128 stands for zero in the data rows.
Some points, one per row:
[ 90 103 129 155 103 103  90  90]
[142 155 168 155 194 220 168 142]
[ 90 116 129 103  90 103 103  90]
[116 129 103 129 103 116 116 103]
[168 155 142 168 142 142 129 155]
[116 116 103 116 103 142 129 142]
[90 90 77 77 90 77 77 90]
[103 116 103 142 116 116 129 181]
[116 129 168 142 129 116 116 116]
[168 155 207 155 181 194 168 181]
[116 103 155 168 103 116 103  90]
[103 103 129 129  90 116 116 155]
[ 77  77  77  90  90  90  90 168]
[129 142 129 155 142 142 142 168]
[142 116  90 103 129 116 129 116]
[155 103  90 129 103  90  90 103]
[129  90  90 103 103 168 142 103]
[ 77  77 103  90  90  77  90 103]
[207 155 207 181 168 181 155 155]
[168 103 116 155 103  90  77 116]
[ 90  64  90  77  77  64 129 103]
[116 129 103 116 181 220 116 116]
[ 77 103  77  77 103  90  90  77]
[168 155 168 168 194 168 207 142]
[181 194 155 155 129 142 142 142]
[103 103 103 116 103 103 116 155]
[168  77 103 168 103  77  90  90]
[ 90  90 142 116 155 103 116 116]
[129 116 168 116 168 116 142 116]
[181 116 103 168 116 116 116 129]
[129 103 168 129 155 142 129 116]
[103 103  64  64  90  90  77  64]
[142 155 129 142 129 129 142 207]
[129 116  90 116 181 103  90 103]
[116 116 168 129 155 116 142 129]
[155 142 116 142 155 129 142 129]
[77 64 51 64 77 90 51 90]
[129 142 129 116 116 168 181 155]
[142 103 103  90 103  77 103  90]
[ 77 103  51  90  77  51  51 116]
[116 116 116 116 116 116 142 129]
[129 116 194 129 142 155 129 129]
[103 103 116 103 155 103 181 116]
[129 142 129 142 142 129 142 142]
[129 142 142 142 129 207 116 142]
[129 155 116 129 129 103 129 220]
[ 77  77 129  90 103  64  64  77]
[116 103 103 103 103 142 155 116]
[103 168 103 116  90 103 103 207]
[155 168 142 142 155 155 181 142]
[ 77  90  77  90  77  90 129  90]
[103 103 103 103 155 129 142 103]
[168 129 168 142 129 129 129 129]
[103 129 103  77 103 129 103  90]
[168 181 129 129 142 129 129 129]
[64 64 64 77 77 77 77 64]
[103 168 103  90 116 116 129 155]
[142 129 129 129 155 181 155 142]
[116 103  77  90  77  77  77  90]
[155 168 142 168 155 207 142 155]
[233 181 155 220 155 155 168 155]
[129 103 103 103 116 168 103 181]
[ 90 129 103  90 168 103 116 116]
[142 142 129 168 142 155 129 155]
[129 129 181 155 116 129 129 116]
[ 90  90 142 103 142  90 103 103]
[116 116 129 129 103  90 129 129]
[ 90  90 103 129  90  90  77 116]
[ 90 103 103 103 103 155 116 103]
[103 116 116 103  90 103 116 155]
[116 116 129 129 142 129 116 155]
[116 103 116 116 155 103 155 116]
[116 116 194 116 116 181 103 116]
[116  90  90  77 103 207 155 103]
[116 116 129 116 181 103 194 129]
[129 155 142 116 181 142 129 142]
[129 116 142 142 168 142 129 155]
[129 116 181 129 194 116 142 129]
[103 103 116 103  90 129 142  90]
[103 103 116  90 103 103 103 142]
[ 77 129  77 103 142 103  90 103]
[116 142 129 129 116  90 103 155]
[116  90 103 103 116 103 103 155]
[168 142 220 181 155 155 142 168]
[142 142 142 129 155 168 116 155]
[129 129 168 168 116 129 129 129]
[181 103 103 155 116 103 103 103]
[ 64  77 142 116  77  90  90  77]
[181 116 116 181 116 103 103 103]
[129 129 129 142 168 129 155 129]
[142 194 142 142 155 142 142 233]
[168 142 155 116 129 129 116 129]
[155 103 129 155 103 129 116 116]
[181 168 194 142 142 168 129 155]
[ 90  90 116 103 103 142 116 129]
[116 116 103 116 103 129 116 142]
[129 129 155 142 142 129 142 142]
[103  90 103 103 155 129 103  90]
[103 103  90 103  77 103  77  77]
[116  64  77  77  64  64  77 168]
[116 116 181 168 103 129 116 129]
[ 90  90  90  90  90  90 142 116]
[129 142 142 142 168 116 181 142]
[ 90 116 103 129 116  90 103 155]
[103 103 103  90 116  90 103 129]
[194 168 103 129 103 142 129 129]
[ 90  90 103 116 103 103 116 116]
[155 181 142 142 142 116 116 142]
[142 129 181 116 129 168 142 129]
[116 129 116 116 103 181 168 116]
[142 142 155 142 142 194 168 142]
[207 116 116 194 103 129 103 116]
[142 116 129 142 168 142 168 129]
[155 116 194 129 103 116 116 129]
[ 90  90 116 103 103 129 103 129]
[194 194 142 129 142 129 129 129]
[129 129 129 142 142 129 181 155]
[129  90 116 116 103 103 116 103]
[ 90  90  90 103  90 103 142 155]
[103 103 116 129 103 116 116 181]
[116 116 129 103 129 116 103 103]
[142 155 168 168 155 142 155 142]
[155 181 207 168 168 181 168 168]
[142 129 194 129 129 129 129 129]
[194 155 116 181 129 142 142 155]
[ 90  77 129 103  77  90 103 142]
[168 129 129 181 129 103 129 116]
[77 64 77 64 51 77 64 90]
[207 129 129 181 116 116 129  90]
[ 90  90 142  77 103 116  77 103]
[116 116 194 116 116 181 142 103]
[207 155 142 207 155 142 168 181]
[129  90 142 116 103 116 116 103]
[129 116 129 142 142 142 116 116]
[116 181 116 116 129  90 155 116]
[ 77  64  90  38  90  90  77 142]
[ 90 103 116 116 116 155 142  90]
[ 77  90 116 103  77  77  77  90]
[129 142 129 142 142 129 207 116]
[207 155 168 233 155 142 155 168]
[142 116 129 129 116  90 116 116]
[181 168 116 103 103 103 116 116]
[ 90 103 103 103 116  90 142  90]
[51 64 64 77 90 90 51 77]
[129 103 155 129 129 129 116 103]
[103 103 116 103 116 103 142 116]
[ 90  77 103  77  90  77  77 103]
Then 10 other points, each followed by its number:
[116 116 116 129 116 103 129 142] 0
[155 207 155 168 181 181 168 168] 1
[116 116 116 103 155 168 142 103] 2
[155 207 142 181 207 181 181 168] 3
[129 155 155 168  90 129 142 129] 4
[ 90 103 103 103 142 103 142  90] 5
[103 129 155 116 129 129 129 116] 6
[142 142 116 142 116 142 129 129] 7
[168 103 103 116 103 116 116 168] 8
[ 51  64  64  64  51 129 129  51] 9
Which two of these numbered points are nearest to each point below, ignoring the 2 directions in which the first points spread most? Their numbers follow each, nearest first.
[181 142 142 155 155 155 142 116] > 2 7
[116 194 129 129 116 129 116 181] > 1 0
[142 142 142 168 142 129 168 181] > 0 7
[103 103 116 116 129 103 155  90] > 5 0
[116 155  90 116 168 103 116 116] > 3 1
[129  77  64 116  77  64  64  64] > 2 7
[ 38  64  64  77  64  51  90 103] > 0 7
[116 116 116 116 181 103 168 103] > 5 2
[103 103 103  90 155 103 168  90] > 5 2
[116 129 129 142 116 116 129 168] > 0 7
[103 103 103 103 155 103 168  77] > 5 2
[155 207 142 155 142 142 142 129] > 1 7
[116 181 103 103 116 103  90 103] > 1 3
[ 77 103  90 103 142  90 129  90] > 5 3
[116 207 116 142 168 116 155 129] > 3 1
[ 90 103 129 142  77 103 103 103] > 4 6
[ 90  90  90  64 142 142  64  77] > 2 7
[142 155 142 181 194 155 142 155] > 3 1
[116 233 155 155 142 155 142 168] > 1 3
[ 77 103  90  90  90 129  90 103] > 7 1
[ 51 155 103  64  77  90  64 129] > 1 6
[168 181 168 168 168 246 207 181] > 7 2
[181 103 103 168 103 103  90  90] > 2 7
[129 142 168 116 129 129 116 116] > 6 7
[ 90 116 168 181  90 103 103 116] > 4 6
[155 103 103 103 103 116 103 155] > 8 0
[ 90  90 129  90  90  90  90  77] > 6 4
[181 116 116 103 142 142 103 194] > 8 0
[194 129 142 116 116 142 103 181] > 8 7
[116 116 103 103  90 168 155  90] > 9 7
[116 116 116 116 155 142 116 103] > 2 5
[129 194 116 116 116 103 116 194] > 1 0
[129 129 116 129 129 168 142 142] > 7 2
[ 90  90  90  77  64 129 142  90] > 9 7
[129 103  90 116 155 142 103 116] > 2 7
[ 64 103  77  77  77 155 129  77] > 9 7
[129 155 155 155 142 142 207 194] > 0 4
[103 116 129 129  90 116 129 103] > 4 6
[181 103 103 181  90 129 116  90] > 9 2
[129 142 181 142 142 116 129 129] > 6 0
[64 90 64 77 77 90 77 77] > 7 2
[ 90 103 103 116 155 129 181 103] > 5 0
[116 168 116 129 168 129 129 129] > 3 1
[155 155 142 155 220 207 155 142] > 2 3
[ 90 194 116 129 142 129 116 155] > 1 3
[142 181 142 155 142 207 155 142] > 7 1
[116 116 116 116 129  90 142  90] > 5 6
[ 77  90 103  77  77 142 142  90] > 9 7
[155 103 103  90 142 103  90 103] > 2 5
[ 90 103  90 103 103 142 142 103] > 7 9
[116 103 155 116 116 116 103 103] > 6 0
[129 142 116 129 129 181 129 129] > 7 2
[129 116 168 116 142 116 103 103] > 6 2
[142 103  77 155 103  90  77  77] > 2 7
[116 233 129 116 129 116  90 194] > 1 3
[220 155 168 168 168 168 155 194] > 8 0
[116 116 129 155 103 129 142 103] > 4 7
[129 129 142 142 142 116 129 181] > 0 8
[168 181 168 181 181 246 233 155] > 9 7
[103 116 168 194 116 116 129 103] > 4 6
[142 129 142 142 129 116 129 168] > 0 8
[116 155  90  90  90  77  77  90] > 1 7
[129 103 116 116 116 207 142 116] > 9 2
[129 116 129 142 168 129 181 116] > 5 0
[155 220 155 207 142 142 142 155] > 1 3
[181 168 142 155 194 142 142 155] > 3 1
[77 38 51 51 90 64 64 51] > 2 5
[142 129 142 155 116 103  90 103] > 6 7
[129 103 142 142 181 194 129 129] > 2 7
[142 142 207 129 142 168 142 142] > 6 4
[ 90 103 155 129 129 129 116 103] > 6 4
[103 155  64  77  77  77  51  64] > 1 7
[103 116 103 129 116 103 116 142] > 0 7
Now 10 new points, numbered from 0 again:
[155 142 129 155 142 142 142 181] 0
[ 90  77  90  77 116  90  90 103] 1
[155 129 181 129 194 142 142 168] 2
[129 142 142 142 155 142 142 155] 3
[ 77 168  77 168  77  77  77 103] 4
[155 103  90 155 103  90 116 116] 5
[116 129 142 142 142 142 155 155] 6
[194 181 103  90 116 103  90 103] 7
[246 155 155 207 155 155 129 155] 8
[116 103 103 116 116 103 116 194] 9
Which two of these numbered points are nearest to each point below, ignoring the 2 directions in which the first points spread most? Their numbers follow each, nearest first.
[155 168 155 155 155 129 155 220] > 9 0
[155 142 142 155 155 155 155 194] > 0 9
[116 103 103 116 103 116 155  90] > 5 6
[207 220 155 142 155 142 155 129] > 7 1
[194 168 142 155 142 155 155 194] > 0 9
[194 181 220 194 233 181 155 194] > 2 1
[142 233 142 233 168 142 116 155] > 4 3
[129 142 116 129 129 155 155 168] > 0 6
[168 194 129 103 129 129 116 116] > 7 1
[129 220 142 220 155 142 142 155] > 4 3
[155 168 155 155 168 155 155 168] > 3 6
[155 116 129 142 194 233 129 155] > 8 1
[103 116 103 103 155 142 181 116] > 5 1
[142 155 142 155 155 194 155 181] > 0 3
[103 103 168 103 142  90  90 116] > 2 1
[155 181 103  77  77 103 116  90] > 7 1
[129 116 129 142 129 155 168 129] > 5 6
[142 129 116 142 142 168 168 116] > 5 8
[ 90 103  90 103 103  90  90 116] > 3 6
[142 155 142 155 142 142 116 220] > 9 0
[129 255 142 142 129 129 181 129] > 4 7
[ 90 103  90 103 142 116 194 116] > 5 6
[168 155 194 194 168 168 181 168] > 6 3
[142 168 155 142 168 155 129 168] > 3 1
[129 129 168 142 129 155 155 155] > 6 3
[103  90  64  90  90 142  77  90] > 8 5
[129 142 207 142 207 155 129 142] > 2 1
[116 103 116  90 142 103 116 116] > 1 3
[116 129 116 129 129 116 116 142] > 3 6
[116 155 116 103 103 103 103 129] > 3 6
[129 103 129 142 116 129 129 194] > 9 0
[142 129 116 129 129 142 168 181] > 0 9
[129 155 129 155 155 155 142 155] > 3 6
[129 116 194 116 155 129 116 129] > 2 1
[129  64  77 129  90  77  90  90] > 5 8
[ 90 103 103 103 116 103  90 116] > 3 1
[142 129 142 116 168 142 129 129] > 1 8
[116 116 116 116 129 129 129 155] > 0 3
[142 116 155 129 155 129 142 129] > 1 3
[168 129 142 142 142 142 155 207] > 9 0
[194 207 129 103 116 103 129 129] > 7 1
[168 181 168 168 194 168 155 233] > 9 0
[116 103 116 103 129 103 116 181] > 9 0
[ 77  77  77  90  64  90  77 129] > 0 6
[103 103 168  90 155 116 103 103] > 2 1
[155 168 155 142 129 142 129 142] > 3 6
[155 129 142 155 181 207 142 168] > 8 1
[168 103 103 142 103 129 103 116] > 8 5
[255 246 168 168 168 155 155 168] > 7 1
[181 168 181 168 181 194 168 233] > 9 0
[116 129 142 142 155 129 129 142] > 3 6
[129 142 129 155 142 142 129 181] > 0 3
[142 129 142 129 155 129 129 116] > 1 3
[129 142 181 116 155 103 116 129] > 2 1
[142 142 181 142 194 129 142 142] > 2 1
[129 129 116 116 116 116 129 155] > 0 3
[155 129 116 168 116 116 129  90] > 5 1
[129 129 168 142 142 168 155 194] > 0 6
[116 129 181 129 168 129 103 129] > 2 1
[142 168 129 155 155 155 142 155] > 3 0
[ 90 116 103 116 142 116 168 103] > 5 6
[116 103 116 116 129 155 103 103] > 8 1
[129 155  64  64  64  51  77  64] > 7 1
[129 129 155 129 116 207 116 129] > 8 1
[116 103  77  90 129 116  90 142] > 0 1
[129 142 142 142 168 129 155 155] > 3 6
[116 116 103 103 129  90 129 181] > 9 0
[ 90 155 116 168 129 103 116 103] > 4 3
[116 116 116 103 142 194 103 116] > 8 1
[168  90 103 168  77  77 103  90] > 5 6
[ 90  77  90  90 103 129  77  77] > 8 1
[155 155 181 181 155 142 168 155] > 6 3
[181 129 168 129 142 116 116 142] > 2 1
